One vector is turned by the same rotation once a step. Each row is the vector after some number of steps, and that number follows the row.
The counts run from 0 to 134.
[145  72 153 111 114 106 123 147 131  77 144 169 114 184 199 125 120 149
 169 134 127 180 111 118 114 147 129 122 120 129 109 122  93 100  96 110
 129 109  98 178 149 123 131 103 145 101  76 140 106 120 105 132 120 136
 175 140 107 170 127 149  86 153 118 119]	128
[156  93 174 149 115 115 123  98 123 142 108 183 143 135 135  93 140 157
 148 130 120 134  91 129 143 110 115 149 135  75 124 127 120  97 139  91
  95 169 120 140 133 139 119 140 172  76 114 110 101 120  94 189 110 105
 138 125 153 140 101 158  97  76  80 127]	124
[170  99 131  85 124 143 123 124  95 153 130 117 163 148 130 115 117 109
 179 105 134 164 104 133  88  73 110 151 135 153 123 149 154 116 193 133
 155 126 153 152 121 131 118 112 155 117  95 145 150 139 144 166  83 162
 115 178 111  74 123 113  95  98 110 156]	76
[164 105 128  93 113 129  98 115 160  96 132 155 130 151 143 145 143 133
 156 120 117 138 130 163 111 159 135 166 115 122  64 149 102 145 136  67
 154 161 149 134 116 176 110 107 139  84 130 141 106  79 111 114  81  98
 115 128 177 142 128 184 130 109 134 126]	67
[138  70 156 118 121 134  95 152 136  81 125 152 121 192 189 133 134 137
 173 139 130 170 102 132  98 163 161 114 110 134  98 134  94 103 110 113
 119 109  85 160 150 128 126 109 145 113  78 143 113 129 108 137 136 158
 171 127 126 162 139 130 101 154 120 115]	129
[104 139 138 121  85 132 124 131 111 130 162 113 161 129 154 123 128 147
 140 128 135  82 107 138 148 113 128 174 157 101 136 129  75 159 159  99
 145 113 165 101 159 144 152  99 138  87 116 112 184 130 158 160 130 131
 152 123 107 187 131 138 191  79 143 158]	22
[126 128 122 162 155 113 138 123 108 190 100 134 110 148 108 110 100 147
 138  82 132 127 104 158 135 112 139  89 129 101  96 102 152 141 160 169
 155 116 166 132 114 102 144 169 116  60 128 156 109  80 132 167 118 113
  93 135 131 109 112 168 164  79 104 157]	105
[171 125 126 104 132 150 118 136 106 136 128 127 156 142 130 110 115 107
 170 107 142 148 124 136  85  66 118 138 120 163 125 133 153 117 199 138
 163 140 160 145 117 125  88 105 139  93 106 146 155 145 165 165  99 154
 116 168  90  98 137 112  75  99 118 159]	75
[154  99 162 140 116 107 139 103 126 114 132 181 131 128 153  89 125 159
 147 128 116 156 122 127 126  98 100 147 119  85 130 132 108  97 119  98
 103 178 120 158 137 144 110 132 167  75 116 112 102 123  97 171 101  83
 148 115 165 140 104 171  91  89  93 121]	125
[137  96 162 169 118 122 149 109  85 130 150 157 121 135 130  86 131 138
 148 110  86 115 142 153 148  74 157 129 119  81 158 146  97 122 124 103
 102 179 149 128 113 143 114  99 126  77  95  99 148 121  84 185 136 100
 153 115 145 124 133 146 133  74  69 136]	26
[124 103 158 147 114 115 167 107  85 110 156 163 119 120 145  94 119 151
 150 114  84 140 159 148 143  64 148 106 116  82 147 130 100 120 114 118
 120 160 150 158 124 130 100  82 117  75 101 113 148 124  95 165 126  93
 165 105 137 117 141 156 116  86  74 143]	27
[135  74 128  79  95 150 155 102 111 137 153  77 177 131 160 139 129 115
 151 118 153 165  91 116  74  89  97 169 133 117 123 150 133 114 166  98
 132 138 148 142 143 147 140 118 151 135 103 132 151 121 126 145  78 150
 120 147 166  82 109 117 125 118 118 156]	78
[100 135 112 119 116 131 107 124 154  86 113 128 141 129 173 155 140 178
 104 110 172 120 106  90 104 169 123 155 122  92  86  92 133 123 114 121
 177 104 139 108 130 148 152 140 125 109  95 154  75  95 136 123  97 143
 131  96 210 162 119 156 121 134 136 116]	50
[169 131 119 123 134 165 101 147 116 128 143 120 143 125 133  97 113 119
 158 110 139 144 126 158  98  57 138 129  98 164 116 138 135 106 174 139
 147 159 159 129 120 126  72 106 135  80 107 151 146 165 187 169 107 148
 124 157  90 123 161 101  70  95 132 160]	74
[ 82 133 105 154 124 155 138 141 123 118 140  92 166 116 142  96 123 126
 131 136 190 139 114 108 124 102 125 149 134 165 135  96 172 103 119 163
 172 131 114 152 119  94 122 155 134  87  65 128 162 149 136 191 124 140
 118 112 100 155 146 135  92  94 127 142]	92
[105 132 118 142 112 129 107 133  80  76 190 141 156 128 112  88 142 130
 139 101  88 112 140 136  99 121 171 153  97  96  87 169 140 154 123  59
 166 143 142 135  93 104 125  91 114  77 133 140 136  94 106 143 136 123
 109 105 133 117 159 132 123 114 100 138]	85
[120 143 119 171 152 121 117 134 101 165 108 119 114 137 112  96 122 138
 124  85 133 100 113 159 138 107 148  92 122  97  72 111 136 145 158 169
 168 116 170 140 109  84 126 149  95  51 144 165 132 109 141 160 141 110
  85 107 115 122 120 150 157  79 114 152]	104
[115 105 139 133 102 133  86 142 102 110 174 100 153 144 130 108 167 111
 135 114 114 101 135 119 106 160 177 190 125 127  98 164 141 149 108  39
 117 167 114 129  97 100 132  96 130  95 107 127 152 113  98 161 118 136
 135 135 115 129 138 118 163 135  96 138]	83
[110 132 106 148 127 116 151 104 163 130 137 131 131 135 171 122 125 172
 117 128 194 143 123 100 151 114 108 116 107 128 124 103  99 110 108 186
 151 140 148 138 153 157 136 154 133  81  63 156 108 110 165 151  84 117
 171 138 121 162 103 180 141  98 146 171]	109
[155 164 147 173 174 161  89 157 179 112 122 165 143 126 131 106 124 145
 101  72 109  87 145 171 113 131 141 155 133 142 151 137 133 112 142 129
 135 158 118 117 121 123 118  81 131  88 113 134  89 112 135 170 110 165
 125 113 184 139 154 140 110 128 157 138]	55
[149  98 131 170 136 126 104 131 110 108  98  89 158 179 163 164 154 110
 148 102 143 141 117 153 135 109 182 131  73 137 118 171  88  93 122 170
 158 154 142 121 116 136 119 139 104 134  36 155 129 132 122 133 135 149
 158 117 126 114 162 104 137 103 103 156]	14
[127 131 132 158 144 115  98 118 161 132  90 135 138 178 171 135 168 142
 132 122 171 129 120  97 142 149 139 137 109 158 148 145 100 105 111 165
 139 130 121 126 132 141 143 134 125  97  19 152 114 113 127 160 104 157
 174 145 100 161  90 156 162 116 127 164]	111
[136  59 155 136 143 167 157 158 154 166  96 111 152 171 179 156 132  96
 124 121 124 112 108 168 103 119  98 122 158  94 127  85 102 101 160 131
 152 126 135 150 192 129 117 119 106 145 105 145 131 138 139 160  88 151
 117 132 174  94 120 136 121  98 145 114]	60
[174  97 138  99 102 122  90 115 160 132 103 157 137 149 132 148 151 135
 153 116 121 123 134 155 122 175 133 165 139 137  62 152 121 145 149  70
 144 177 134 136  98 161 106 122 140  81 114 140 121  89 101 128  76  95
 118 125 172 126 125 177 138 117 120 121]	66
[106 139 154 143 101 138 125 131  98 137 142 130 152 152 154 115 128 129
 143 120 125  87 124 140 160 112 129 164 161 101 143 123  82 161 147  94
 134 133 168 102 142 135 159 105 139  88 105 110 183 133 143 183 146 126
 150 147  92 189 121 128 183  74 124 148]	23
[116 111 143 141  91 145 106 138 129 161 126 151 154 125 163 109 131 165
 144 144 141  81  95 124 101 123 119 128 155  66 106 105  66 134 176 110
 134 123 139 119 185 110 105 123 135  82 150 138 153 163 184 171 128 134
 147  93 112 172 123 128 150  84 137 136]	120
[128  86 143 144  92 124 107 146 149 183 142 141 144 126 144 135 108 157
 139 115 103 100 112 144  68 138 140 100 158  74 122 130  57 136 192 136
  99  96 125 136 184 101 132  97 133 108 134 149 131 127 147 151  91 159
 142 107 137 136 141 123 173 138 151 162]	118
[117  95 144 128 103 101 173 125  98 107 151 169 114 137 157 102 103 155
 173 123  92 153 172 133 125  77 138  86 120  89 135 103 107 120 128 130
 142 120 136 171 132 111 108  84 114  81  84 123 148 126 108 157 118  91
 168 123 118 118 147 154 101  97  75 132]	28
[157 142 141 138 141 113 104 140 123 165 110  96 152 153 120 110 119 113
 128  83 142 107  87 185 171 115 123 170 150 115  67 123 148 148 141 112
 164 155 153 129 110  98 162 180 134  72 158 127 130  90 126 164 134  94
  81 133 122 157 130 154 160  81 124 128]	6
[163 113 120 152 144 191  92 139 123 118 151 116 136 134 125 104 114 110
 152 112 130 138 123 174 101  83 162 123  90 162 116 130 117 107 163 126
 108 178 155 115 125 126  68 101 132  83 103 154 133 173 181 158 120 154
 134 150 121 140 168 104  90 102 142 163]	73
[131 109 137 137 133 122 163 137 135 110 167 119 130 187 173 135 112 129
 133 101 150 144 138 160 179 100 132 127  98 139 107 128 111 119  86 159
 162 151 145 153 148 148 121 138 109 100  72 130 116  87 160 129 110 112
 180 160  91 163 153 164 134 103 133 149]	11
[ 97 125 109 170 148 152 109 151 124 153 134  98 115 144 134  98 146 132
 102 105 128  90 126 149 119 135 184 106 131 112  78 144  90 141 131 147
 158 144 133 131 113  81 105 115  82  59 143 158 159 118 145 150 165 120
 107  63 131 136 140 137 185 109 142 150]	102
[162 142 128 113 137 141  50 159 100  82  96 109 134 122 167 119 132 138
 156 113 124 164  82 142  78 104 139 132 113 126  94 133  95  91 153 118
 137 119 123 129 118  90 147 102 125  87 133 154 120 176 133 140 161 151
 102  99 122 156 147  99  84 142 130 113]	132
[103 124  96 109  98 144  83 114 105  85  93 102 120  96 178 132 133 156
 164 148 159 167  92 106  97 126 156 130 118 118 116  97  99 112 140 135
 134 108 130 105 101 121 144 127 131  82  79 154 152 175 108 151 161 135
 122  80 153 181 136 120 114 117  96 132]	33
[ 85  82 116 170 112 142 161 154  97 108 201 122 137 133 108 100  73 123
 160  98 110 151 113 163 100 123 164 103 117  97 109  86 155 156 131 109
 139 104 149 146 135  92 152 146 120 120 110 138 108  97 106 158 122 148
 103 150 137 128 171 128 109 112 114 149]	88
[147  91 134 155 141 183  95 146 137 107 153 118 117 161 142 135 100 110
 163 113 110 150 121 187 121 142 173 113 107 145 103 114 104 145 138  91
  88 152 142 111 142 139 114 116 137  94  93 156  95 133 155 152 119 161
 134 195 126 178 157 121 125 125 156 162]	71
[137 113 152 130 168 146 154 180 158 133 119 168 153 173 158 133 112 109
 129  91 106 107 133 179 103 101  93 114 154 120 143 102 108 121 170 142
 182  94 143 158 163 112 126  81 109 124 131 135 125 106 160 156  91 163
 123 145 148  97 130 156  96 112 157 125]	58
[125 128 120 133 117 148  90 162 131 143 116  66 159 137 151 125 141 127
 114 113 169  81  89 168 128 129 130 164 140 115  57 137 113 129 144 118
 171 148 136 126 134  83 124 153 108  81 158 140 158 121 149 138 143 110
  81  75 126 159 158 126 161 102 159 116]	4
[131  81 131 120 111 144 110 176 156 157 134  50 152 156 159 152 122 107
 127 115 146 111  85 169  85 147 147 136 148 126  69 137 104 117 136 135
 143 131  94 164 165  67 142 131 109 115 129 135 154 117 121 126 113 147
 105  89 134 137 161 109 166 157 158 116]	2
[149 172 126 147 143  84  83 137 133 118  88 153 152 111 152 126 137 148
 133  96  75 144 139 133  92 102 120 108 109 105 145 156  41 117 162 141
 144 123 159 136 138 105 164  55 118  97 101 164 108 120 118 128  96 132
 124 106 121 120 120 139 152 133 127 163]	115
[111 113 125  87  87 124 130 120 105  99 179  57 165 120 184 129 142 110
 127 128 152 141 118  89 106 103  94 187 138 112 113 125 109 121 107  61
 122 173 142 137 146 133 165 104 133 112 103 147 160 130 135 132  88 120
 137 154 117 136 100 122 152 137 131 150]	80
[104 142 104 140 137 139 135 140 128 129 115 100 165 131 134 104 140 112
 142 121 184 150 105 106 124 108 129 167 142 178 144 108 179 107 133 160
 173 131 100 155 103  91 148 150 140  84  60 116 167 132  97 198 124 143
 109 112 105 138 126 141 111  98 107 136]	93
[111  68 146 113  91  97 165 134  95 118 153 165 101 153 163 125 102 145
 185 129 104 164 154 122 120 107 148  84 122 109 123  94 118 121 126 140
 157  97 123 177 134 115 116  97 109  97  74 129 143 128 108 150 119 114
 181 129 113 125 140 157 102 116  80 129]	29
[136 109 133 144 134 162  98 139 143  87 158 138 118 165 150 142  99 107
 167 112 110 155 125 191 134 147 155 111 114 138  92  97  85 155 121  77
 114 137 160 122 149 147 138 109 138  99  99 154  93 113 148 135 111 142
 128 204 127 176 139 145 126 118 160 153]	70
[160 113 149 136 136 117 149 111 141 156 157 121 129 159 116 115 103 143
 118  84 139 122 106 191 173 101 131 153 126 109  95 148 145 135 122 132
 129 179 143 139 135 141 137 170 142  82 136 113 101  56 113 144 101  92
 109 137 167 138 139 169 155  86 138 149]	8
[129  77 157 137 161 154 168 173 162 161 105 140 147 178 166 145 122  95
 132 101 112 111 123 169 102 121 104 122 162 115 134  88 112 114 164 138
 166 102 143 164 179 121 122  99 101 145 113 141 125 129 152 161  91 165
 123 150 157  87 127 148 115 111 147 125]	59
[130 123 141 127 147 123 131 133 102 143 103 107  96 133 167 105 138 157
 105  97 135 111 146  95 110  83 120 107 123  83  98  83 168  78 115 142
 145 161 130 148  99  84 107 103  79  66 120 162 108 138 148 166 124 112
 141  99 152  83 118 124  94 131  79 112]	45
[143 150 158 142 177 147 134 176 163 118 125 182 145 143 149 113 118 134
 120  75 105  95 151 172 101  92 106 125 145 127 146 118 115 119 157 146
 186 116 151 152 148 118 121  69 113 106 129 138 112 108 161 155  93 153
 125 126 153 107 142 152  85 105 167 132]	57
